(in the rows, 128 means zero)
The rows of X fall into several groups, and each row is roughly a mix of its group's hidden directions.
X, 144 rows:
[[163 126 165 173 142 142 185 115 118 140 133]
 [114  96 150 111  68 143 159 157 106 112 146]
 [143 107 118  89  81 134 125 150 151 144 182]
 [117 112 102 104 100 153 111  78 110  90 160]
 [ 93 151 136 133 161 194 114 159 142 129 126]
 [138 122 176  66 122 118 127 164 102 146 124]
 [154 146 146 140  58 120 142 126 166 111 147]
 [159 120 133 132 167 152  57 135 143 131 144]
 [ 82 139 133 108 121 123 102 174 148 126  76]
 [152 168 153 115 124  88 157 151 171 143 102]
 [118 168 133 117  85 145 136 148 141  96 183]
 [ 96 116 131  53 137 154 153 138 134 145 129]
 [152 150 120 124 141 149  60 110  99 127 162]
 [121 135 114 121 131 156 100 143 198 102  97]
 [137 144 126 137 202 127 150 116 121 175 123]
 [145 145 135 102  71 146 148 121 178 125 155]
 [160 143  78 162 112 170 129 141 150 149 100]
 [117 151 123  97 102 153 130  79 171  93 116]
 [169 161 186 145 138 101  99 148 137 125 133]
 [148 160 156 134 139 105 165 158  75 105 115]
 [186 100 162 124 146 124 139 130  83 104 144]
 [ 82  95  94 152 135 178 113 142 155 132 121]
 [132 112 189 129  94  96 104 132 163 111 150]
 [142 123 139 155 186 142  79 103 107 130 150]
 [129 161 168 115  84 173 121 153 124 156 107]
 [157 101 157  95 115 136 183 163 116 141 149]
 [109  72 102 139 140 164  82 122 111 110 114]
 [106 165 140 101 104 158 117 141 173 163  99]
 [ 90 111 111  70 136 124 110 162 140 162 149]
 [143  70 139 135 104  95 103 112 133  97 166]
 [128 117 134 129 162 119 102 166  88 174 166]
 [126 109 150  90  88  95  94  94  95 121 114]
 [129 117 135 174 104 120 145  83  93  81 131]
 [ 94 128 121 104 115  96 174 122 144 167  85]
 [ 89 120  75 149 107 129 162 110  98 108 150]
 [146 122 114 144  96 125 160 141  56 126 108]
 [118  98  95 115 173 154 125 128 160  77 116]
 [116 122 154 155  85 104 133 141 142 172 176]
 [174 152 127 157 137 129 169 136 176 135 158]
 [126 107  90 118 162 154 123 141 169 111  76]
 [140 130 139 130  70 151 147 174 172 123 116]
 [158 117 147 102 163  63 143 119 146 104 134]
 [127  93 100 127 144 127 108 173 165 118  77]
 [ 97 156 102 139 183 157 153 140 147 152 152]
 [131 167 124 114 143 153 148 150 176 108 178]
 [140 156 127 187 110 155 152 163 122  97 148]
 [167 118 150 138 129 156 192 136 138 161 149]
 [150 140 138 101 156 121  94 153 189 149 105]
 [ 85 142 106 128 133 118 110 161  66 153 141]
 [172 149 141 173 152 139  91 102 162 114 136]
 [ 78 135 108 113 114 101 158  85 114 164 110]
 [149 123 170  88 128 115 149  97 150 110  78]
 [ 98 126 133 107 112 151 167  69 150  96 127]
 [115 127 151 116 109 135 160 190 164 127  93]
 [105 163 118 161  76 100 128 133 116  93  99]
 [110 119  97  99 120  94 151 100  70 148 136]
 [162  93 103  96 137 119 184 142 105 118 150]
 [118 119 118 106  52 133 118 148 135  89 132]
 [ 60 102  97 110 149 130 117 103 107 148 130]
 [131  94  99 109 113  96 168 102  76 119 132]
 [107 118 137 177 128 124  73  89 159 119 134]
 [132 106  84 171 130 145 113 152 136  71 124]
 [140 135  96 118 151 161 126 150 174 108  75]
 [160 104  90 103 156 142 123 152 158 131  78]
 [141 127 133 193 106 106  83 108 109 128 149]
 [126 170 117 109 158 132  86 172 129 169 114]
 [112 158 127  85 133 138 139 168 169 173 118]
 [139 134 137 118 127 137  79 152  80  85 162]
 [105 127 136  95 119 120 110 129 197 152 162]
 [104 133 112 133 199 129 102 117 172 120 133]
 [150  97 147  91 130 137 100 144 129 159 187]
 [136 160 126 102 162  89 159 180 114 129 148]
 [156 144 146 163 124 162 130 114 113 100 189]
 [120 162 108  72 117 149 144 149 169 120 157]
 [148 150 106 137 125  79 169 124 151 106  83]
 [128 174 115 135 134  76 146 176 159 127 132]
 [130 118  93 178 123 122 133  70 113  94 124]
 [ 69 160 131 130 143 104 116 161  93 158 126]
 [ 82  94  73 142 126 151 157 149 109 127 127]
 [103 117 106 142 124 141 116  72  76 119 160]
 [152 187 145 121 166 132 141 109  80 132 133]
 [166 100  96 109 169 157 138 146  98 141 161]
 [143 201 151 141 111 151 139 141 127 160 146]
 [102 124 104  58 115 149 116 120 169 129 135]
 [104 135 133 155  58 124 135 147  99 132 162]
 [149 138 180 129 135  99  81  98 154 150 111]
 [131  89  99 149 105 143 103  67 153 133 112]
 [104 120 107  98 176 185 139 128 154 127 110]
 [122 111 127 167 117 127 144 163 185 165 153]
 [120 110 178 106 142 167 130 111  72 113 124]
 [109  99 112 121 107 110 198 109 125 148 101]
 [122 111 158 187 112 116 120 133  99  81 150]
 [115 149 111  71 147 146 115 130 189 129 122]
 [123 117 113 173 110 127 145 111  59 103 134]
 [126 186 130 139 131  89  90  84 115 116 126]
 [126  97 132 164 141  87  96 146  75 126 147]
 [ 98 141  89 131 109  79 170 106 126 127  94]
 [133 103 180  78 116 122 153 127 105 160 106]
 [ 59 170 128 115 113 117 131 125 143 157 104]
 [125 127  95 117 134  80  89 143 125 100  77]
 [127 109 138 159 133  76  87 167  97 137 144]
 [148 157 123  94 145 141 129 108  75  82 107]
 [145 165 118  83 178 144 139 131 171 142 124]
 [103 157 133 130 178 145 104 124  76 157 142]
 [140  98 143 123  59 111 107 127 115  86 123]
 [ 93  96 101 125 130 167  92 175 115 105 134]
 [108 167 167 146 122 166 123  93 125 146 171]
 [118 157  97 167 121 163 171 169 110 124 140]
 [ 88 144 110  92 158 169 165 142 132 124  97]
 [118 142  90  88 166 158 149 123 107  83 135]
 [121 140  73 124  89 132  89 126  98  92 115]
 [103 119  90  98 132 151 111 140 176 130  79]
 [172  98  98 126 122 121 134 190 139 150 110]
 [109 145  98 146  92 148 169 174 131 157 149]
 [ 73 142 115 103 156 101 119  97  89 151 140]
 [ 92 138 154 137 131  91 163 176 139 163 114]
 [ 99 156 152 106  95 126  68 106 152 123 115]
 [131 101  58 120 146  87 145 117 135 148 115]
 [138  68 144 111 178 120 143 121 165 132 113]
 [148 130  85 146 147  99  76 132 126  85 112]
 [125 196 115 107 122 158 149 157 156 140 145]
 [169  77 142  95 136 144 141 141  93 139 161]
 [175  75 149 148 131 162 154 101 118 124 142]
 [131 167 151 183 120 100 136 165 100 147 119]
 [159 177 171 140 128 134  95 155 139  96 147]
 [ 90 143 135 123  79 159 127 180 132 149 151]
 [145 173 172 165 120 152 109 109 128  99 157]
 [128 144  91  89 149 142 108 170 150 154  88]
 [104 108 166 108 155  82 138  96 135  85 125]
 [170 140 165 117 122 120 104 130 192 106 132]
 [ 67 114 109  99 150  85 140 116 122 121 157]
 [147 120 139 129  55 114 124 158 158 150 112]
 [129 154 142  90  90 138 151 175 166 146 114]
 [117 110 150 126 153 185  80 122 139 161 149]
 [131  93  90  89 157 110 175 103 115 112 118]
 [ 96 131 139 139  94 111 164 160  95 157 169]
 [141 109  95 118 106 163 117 101  82 113 173]
 [123 174 137 121 118 155 115 128 136  64 164]
 [133 124 160  85 117 147 149  94  80 134  92]
 [ 71  92 105 132 126 172 104 154 131 124 109]
 [129 142 189 123 140 184 104 156 140 124 126]
 [110 119 110 181  97 132 123 161 175 103 144]
 [130 145 105  92 141 124 112  82 160 170  93]
 [171  71 140 124 103 111 130 140 158 127 166]]

One row of each group comes first, with its name. Which group is each row after those in?
[159 153 142 140 178 118 153 112  81 161 121] => L
[165  89 132  70 154 162 135 130 124 143 146] => F
[167 143 119 125 146  87 152  77 139 167 139] => H
[147 107 160 104 153 145 152  95 189 129 129] => J

[107 127 124 159 140 119 161 141 122 198 159] => L
[ 75  98 134 111  99 139 140 155 112 113  79] => H
[150 159 186 115 100 117 160 163 127 105 123] => H
[ 99 154  97 101 109  98 148  91 117 156  88] => F
[146 148 167 104 153  95 111  89 109 173 124] => L
[134 102 106 105  71 150 149  98 138  97 157] => J
[101 180 170 135 129 142  79 102 132 138 131] => H
[122 123 168 172  82 107 119 110  92 100 127] => F
[106 140 101 166 106 168 118 150 122  80  97] => L
[126  68  90  88 104 115 153 144 130 142 115] => L
[178 170 158 155 120 138 112 161 157 135 108] => F
[125  71 127 109 125 151 153  98  82 149 150] => H
[177 143 150 174 114 136 135 162 170 111 125] => L
[175 124 179 161 102  95 133 125 112 130 156] => L
